Here are some points, each followed by its number:
[ -21   70 -122   16  -94  -89  106   45    1  -85   29   -7    7   25
  -18   71   70   15 -127  120   73 -102  -39   -9   74  117   98  -10
  -25   -1 -116] 0
[ 20 -17  54 -31 -17  18 -14   1   0  15 -26  -2 -21  15 -36 -24 -27 -41
   2  12  -1  -4  36  27 -25 -29 -30   8   5  14   8] 1
[ -82  102 -108   92   30  -63   15   78   10   20   87   16   20   13
   10   -6   23   63  -99  -16   27  -35  -32  -24   37   -8   78   29
  -41   32  -53] 2
[  32  -67   99  -41   -7   43    4 -127  -10   20  -26  -33  -17    2
   -5   39   66    6   58  -21  -28  -21   99   42  -49  -36   55   -6
    4   15    9] 3
[-24 -16  29  -9  -9 -13  -8  -9  -7 -10 -22   3   2 -25  -6   1  -5  -7
   2  -3   0  22   8 -12 -11  -7   9   9  -5 -30  -3] 4
[ 18 -18  30 -51 -38  22  31   2  20 -19 -48  15  -7  14 -15 -21 -64 -86
  36  39 -24 -12   1  29   2  19 -73 -27  37 -22  24] 5
[   3   88  -48   39  -34  -39  -46   52  -17   11   25   33  -49   42
  -12  -15  -47   15 -103   83   48    7  -23   12   30   19   24  -19
  -21   22  -40] 6
[-20   1   2  -8 -15  -1   4 -41  11 -13 -13 -18  26 -16  27  -5 -20  -7
  50  -1 -40 -19 -23  21  -9   8 -20 -34 -16 -53  18] 7
[ -34   75   -8   49   -7  -47 -103   15  -43   19   12  -57   11   40
  -15  -67   58   38  -15    0   56  -72  -18  -24  -34   -5   69    4
  -27  -10  -59] 8
[106  -8 -43 -51  18   1  38 -64 -21  17 -13  17  44 -82  92  55 -62  -2
  66 -92 -63  41 -64 -38  44  81 -91 -74   3  13  88] 9
[-16  11 -21  -6 -22  -1  11 -20   8 -19   1 -25  18  31   6 -15   6 -13
  29  30 -15 -62  -5  42  -8   5   0 -21  -6 -21 -19] 10
[  7  55 -38  -2 -56 -29  26  -4  20 -27   4 -17  28  35 -23  14  22 -28
 -90  89  -2 -63 -22   7  22  77   6 -21 -25 -18 -59] 11
[-12 -15  22 -11  -5  -5  -2  -6  -2  -9 -15   3   2 -24   0   3  -6   2
   4 -12   4  19  -1 -14  -4  -7   7   4  -4 -26  -1] 12
[-12 -22  13  -4 -12  -1  10   2 -10  -7 -11   8 -20   3  -9  -9 -28  -6
  18   6   2  -1   8  20 -15 -12   1  -5  23  -2   1] 13
[ -3 -11 -41  36  34  -6 -40   0 -31 -26  14 -14  40  12  41 -19  11  28
  77 -28  26   3 -53 -33  -1  35   7 -22  19 -29  -9] 14
[  4   5 -21  14  28   6  24   0  14  15  31 -11  12 -11   1  31  59  33
 -32  -4 -16  -3  -7 -25  24   7  16  10 -18  15  -3] 15
[ 79 -18 -38   0   0  48  60  43  21 -14  20  11 -28  42  -9  36  57 -24
 -96  44  17   2  36  21  69  -4 -14  34  12  37   0] 16
[-11  29  -8   8 -11  -6  22  -2   8   3  11 -16   1 -10  -3  16  35  15
 -53  15 -18 -16  -3  -9  15  12  19   0 -28 -10  -9] 17
[ -28   55 -101    5  -86  -67   72   69   -9  -76   16  -22   17   27
  -40   46   60  -22 -127  109   64  -80  -49  -47   66  126   38   13
  -14  -17  -99] 18
[  1  -7  -2   5  23  -6  -9   1 -12  10   2  10   6 -10  10  -5 -11   7
  17 -32   6   9   2 -11   1 -15   4   4   1  15   5] 19
[  9   8   2 -14 -17   1   2   1  11   3 -11   8 -12   1  -8  -1 -21 -11
  -7  23  -7   4   1  21   4  -6 -11 -18  -5  -4   1] 20
[-27   2  34  -6 -19 -13   4   6  -1  -1  -5  -7 -22   9 -42  -3   7 -10
 -37  27  14 -27  31  21 -22  -9  35  24   5  14 -26] 21
[ -95  121   53    7  -66  -21   51   39   88   16   20  -52   -1   33
 -127  -25   75  -69 -127  127  -71  -86   32  -10  -15   45    9   68
  -57  -15  -37] 22
[  6   6  28 -18 -26  -9 -13  -9  -5  15 -17   6 -18 -28  -7   6 -18   8
 -22   1   0  21   7  -1  -8  -9   4  -5 -16  -7   4] 23
[-28  21  -1  14  -6 -21  -4  16  -5   4   7  15 -12   8 -12 -10 -23   1
  -9  14   8  -8   0  15  -9  -4  23  -1   6  10 -14] 24
[-12  37 -17  32 -14 -16 -40   9 -25   5   9  -1  -9  38 -12 -32  -4   9
   4  36  28  -9 -14   2 -25  27  28 -25  15  11 -26] 25
[ 18  14 -57  -8  12 -28  21  10  14  -9   7 -13  41  18   6  27  56  10
 -23 -13   1 -74  -2 -12  41   6  19  19 -43  17 -35] 26
[  9   4 -23  18  16   5 -22  -2 -13   2  10  -4   5  13  22  -9   5  21
  37 -13  13  -5 -17   1  -3   0   7 -19   5   2  -1] 27
[-16  27  -8  18  14 -37 -24  17 -17   8  11   6   7   7  -7  -7   4  12
 -20 -11  23 -15   0 -17  -1  -1  36  15 -14  22 -29] 28
[ 45 -30  65 -49   4  22 -10 -12  11  31 -32  18 -20   4 -17  -7 -50 -41
  32 -19 -30  17  43  34 -10 -49 -43   6  -2  33  28] 29
[ 17 -15  47 -27 -11  11 -18  -1   5  14 -19  -1 -24  18 -32 -23 -23 -34
   9  13  -8  -2  31  18 -23 -19 -27   9   6  12  10] 30
[-40 -14  21  25  15  13 -36  15 -10   2   5 -17  -1  13 -11 -43   3  -3
  46 -10  18  15   2 -12 -42  -3   2  16  30 -19   1] 31
[ -30  -21  110  -32  -11   53  -24  -76   22   44  -34   23  -54   -7
    5  -58 -120  -14  127  -22  -76   16   49  127  -91 -101  -29  -38
   33    3   76] 32
[ -6 -68 -43   5  43   3  36 -34 -19 -51  -1  11  41 -28  65  38   2  26
 109 -57   5   1 -24 -16  17  25   5 -15  44 -23  24] 33
[-62   7  51  -2  -8   4   5   1  27  -8  -2 -29   9  18 -52 -29  19 -36
 -22  35 -40 -19  23  -3 -32  12 -16  39   2 -38   1] 34
[-13  71  26  13 -27 -17 -14  12 -14  61  25  11 -53 -29 -20 -24 -53  12
 -40 -27  -8  14 -16  11 -32  17   2 -12   4  53  27] 35
[-70  75 -77  68  19 -45  17  65  18   2  71  17   8  31   9  -7  31  49
 -67   1  32 -39 -27  -3  33 -14  55  41 -40  21 -39] 36
[ 14  19  13 -10 -37  -2  -4   0  -8   8  -9 -13 -18  -6 -15   2   9  -8
 -58  28   8  -7   7  -2  -1   9   8  -8 -19  -6 -17] 37
[-17 -71  59   1  57  42  -6  -6  15  -5 -11  13 -10  -8 -10  -6   8  -3
  65 -16 -13  66  32 -10 -18 -51 -14  33  42 -10  29] 38
[-57   4  41  30   5  15 -45  11  -7   7   8 -21 -15  18 -18 -54  -8  -1
  49  -5  10   9   9   6 -58  -9   2  16  34 -14  11] 39
[-11  24 -21  -7 -14   1  18 -23  21 -24   3 -28  22  28  18 -11   8 -11
  24  30 -27 -67 -20  43  -1  10  -2 -23 -18 -22 -16] 40
[ 36 -31 -15  -8  69  30  -1 -25  30  32  14   3  23  -5  24  20  30  30
  63 -60 -51  23   1 -14  16 -35 -29   8 -14  28  45] 41
[-23 -22  28 -11 -10  -7  -5  -6  -2 -11 -27   3  12 -33  -6   1 -11  -2
   0  -8   3  24   2 -18  -9 -11   5   9  -8 -39  -2] 42
[ 61 -45  17 -25  14  30  -8 -48 -15   5 -19  -9  20 -45  58  27  14  14
  53 -58  -8  35  -6 -33   7   0 -24 -18 -11 -17  37] 43
[-15  30 -13  27  -2 -19 -39   9 -22  13   8 -26   9  20  -7 -26  19  20
  -8   0  22 -28  -4 -13 -17  -5  30  -4 -23  -3 -29] 44
Which three points above are nearest to each new point by angle, seen from the average point of the numbered points? Their numbers follow each, smallest number first.
[-14 -19  18 -11 -14   5  11   5  -6  -8  -9  12 -27  -6 -13  -4 -29  -7
  20   6   1   7  10  20 -18 -11  -2  -3  25   8  10] 13 29 32
[  3 -13   3   8  45 -12 -19   5 -17  17   4  21   8 -15  26  -3 -19  12
  40 -60   5  13   1 -13   6 -26   7  11   4  29  12] 19 27 41
[ 44 -14 -12 -11 -11   7   5  10 -10 -12  -7 -13  -1  18  -5  21  37 -12
 -46  18  23 -12  12 -11  26   4   1   9 -11   8 -23] 16 26 37
[  8  -7   1  14  57 -13 -27   4 -22  26   8  22   4 -24  29  -4 -27  16
  50 -79  10  17   2 -19  -1 -29  13  16   5  45  21] 19 27 41
[ 70  12 -28  19  -3  16 -79  -2 -37  30   0  14 -23  16  30 -18 -24  35
  36   0  31  62 -39  -9  -9 -12 -17 -66  -7  11  -4] 14 19 27
[  5   2 -11  -1   8  18   6 -15  19   6   4  -8  14  -2  20   1   1  10
  27 -15 -25  -3  -4  13   5 -16 -16  -6 -13  -9  17] 7 41 43
[ 41 -29  47 -37  -1  19  -7  -4   6  23 -27  20 -21  -5 -12  -9 -50 -30
  22 -16 -19  15  26  23  -7 -47 -38   0   0  29  27] 1 29 30
[-19 -12 -48  34  34 -14 -49  -5 -36 -28  13 -14  50  18  59 -22  17  25
 105 -26  49   7 -57 -34  -1  50   2 -30  39 -41  -2] 14 27 33
[ -92  101   56    8  -56  -21   42   31   75   19   25  -59  -13   31
 -115  -15   60  -58 -127  115  -57  -69   29    8  -27   39   -8   60
  -44  -10  -26] 11 22 34
[-18   2  53 -21 -21 -10 -26 -23   7  27 -20   4 -19 -14 -26 -20 -39  -5
  24 -12 -20   9  15  27 -40 -32  -3   3 -11   1  19] 29 30 32
[ 127  -61 -116  -55   36   13   73   -7  -30  -38   23  -23   80  -26
  104   50    7  -22   80 -118  -42  -54  -96  -42   91  126 -122  -38
   33   64   88] 9 33 43
[-47  -4  75 -19 -23   4  -4 -46  -6  31 -22   8 -41 -32 -21 -21 -41  17
  51 -41 -15   5  47  57 -48 -80  30 -12  -8 -10  34] 13 29 32
[ 24  20   2 -25 -44   4   9   0  18   1 -24  18 -15   9 -12  -3 -50 -27
 -29  51 -10   2   0  36  16 -22 -30 -28 -11  -3  -3] 1 5 20
[-13  -5   8  -4  -2   5  -6 -15   8   5  -4   8 -10   4   0  -9 -33   3
  50 -10 -17  -6   4  37 -20 -27  -2 -10  10   6  18] 13 29 32
[-35   7  36  -1 -27 -20  -2   6  -6  -1  -2  -4 -25  29 -55  -6   9  -9
 -51  34  13 -39  45  30 -30 -17  52  31   2  14 -33] 21 22 24
[ -9  36 -17  18  20 -40 -29  16 -22  16  15   1  17  -6  10  -6   8  23
 -26 -20  22 -14 -17 -35   4  15  25   7 -29  24 -19] 2 28 44
[  3   1 -13  -3  13  21  14 -24  29  14   3 -12  20  -7  26   0   3  13
  33 -20 -31 -10  -7  19   6 -19 -19  -7 -18 -12  18] 7 41 43
[ 20 -21 -22  -5  -1  25  26  19   2   4  12   5 -20  -3  -3  17  16   8
 -26  -3  12  30   1 -18  22  -1 -13   1  10  16  12] 15 16 41
[ 67 -52   0 -37  70  30 -18 -71  25  25 -10  -1  49  -3  67  13   0  20
 127 -94 -53 -22   9  28  14 -64 -23  -2 -34  20  33] 19 41 43
[-20   9   0 -11 -22   8   5 -41  12 -19 -13 -24  29 -10  29  -9 -23  -8
  63   3 -41 -22 -28  28 -18  13 -18 -31 -17 -60  15] 7 10 40
[  7   8   2  -9 -18   1   6   0   8   0  -7   7  -9   4  -5  -2 -19 -12
  -9  18  -7   0   3  15   4  -1 -12 -13  -5   0   3] 5 20 29
[  5  -6   0   7  29  -8 -13   2  -9  10   3  14   4 -10  11   0 -14  11
  25 -35   6   4   1 -11   3 -14   5   8  -3  21   3] 19 27 41
[ 45   7 -15  -9 -14  19  42   4   9  16   2  14 -21 -15  10  45   8  10
 -69  12  -7  27   8   1  42   8  -4  -4  -8  14   8] 15 16 17
[ 28   7 -16  -6 -13   6  32   0   4   7   2  13 -14 -15   5  23   4   1
 -51   9  -6  20   0  -5  28   4 -11  -7 -12  13   1] 16 17 37
[-59 -11  27   2 -46  -6  47  14  32 -46 -41  52 -29  26 -36  11 -19 -20
 -53 106  19   5  54  71  22 -58  47  12  12 -50 -49] 20 21 24
[-66  -1  29  -1 -14  14  22  -1  34 -13  -5 -28  20  15 -28 -26  -7 -37
  17  16 -26 -26  15  25 -36   7 -23  39  17 -34  15] 5 34 39
[  2   5   2  16   9  -3 -47  -7 -25  15   2   3 -15  14  15 -29 -23  16
  55   1  10  14  -9  14 -29  -5   9 -28  21   0   3] 27 31 39
[ 66 -10 -48 -19   9   8  18  -4  11 -11  -6  12  20   6  30  31   6  -1
  -5   8  -2  -5 -27  -5  51  18 -29 -23 -18   8  -6] 9 16 43
[ 95 -24 -23 -55  23  12  36 -59 -13  10 -14  20  41 -77  91  49 -57  -8
  79 -81 -57  36 -62 -28  45  75 -80 -64   8   5  73] 9 33 43
[ 19 -27 127 -38 -71  24 -14 -81  -3  22 -47 -42 -49  -5 -47 -10  27 -30
  18  31 -11 -18  99  69 -81 -44  46   1  20   2   7] 1 3 30
[ 17  -9 -14  21  47  12 -17   6  -2  21  18  21   6 -12  30   2 -14  20
  35 -48   5  49 -22 -23   9  -7 -15  -2  14  19  21] 19 27 41
[-27  31 -17  14  -5 -11  28  11   8   6  20 -20   7  -3 -18  14  51  14
 -69  19  -7 -22  -3 -18   7  23  28  14 -24  -1 -16] 0 15 17
[ 43 -22 -18  -1  -2  34  29  23   8 -13   8   2 -15  21  -1  24  27  -8
 -42  22  13   1  11  10  35   3 -10  14   8  23  -9] 15 16 26
[  21  -47   43  -65  -66   42   42    5   19  -32  -53   11    6    8
  -33  -37 -116 -111   44   46  -40   -3   -2   65  -23   29 -121  -23
   56  -18   52] 1 5 20
[-18  -8  42 -15 -10 -14   2 -19 -21  12 -10  -4 -14 -29 -18   4   2   7
   6 -29   1 -22  29  19 -39 -20  42   3  -5   9  -6] 3 21 32
[-30   5  36   5  -6  24   2 -33  20  31   5   4 -37  -8 -15  -2 -19  22
  24 -10 -25  23  30  36 -44 -39  21   0  18   5  27] 3 32 38
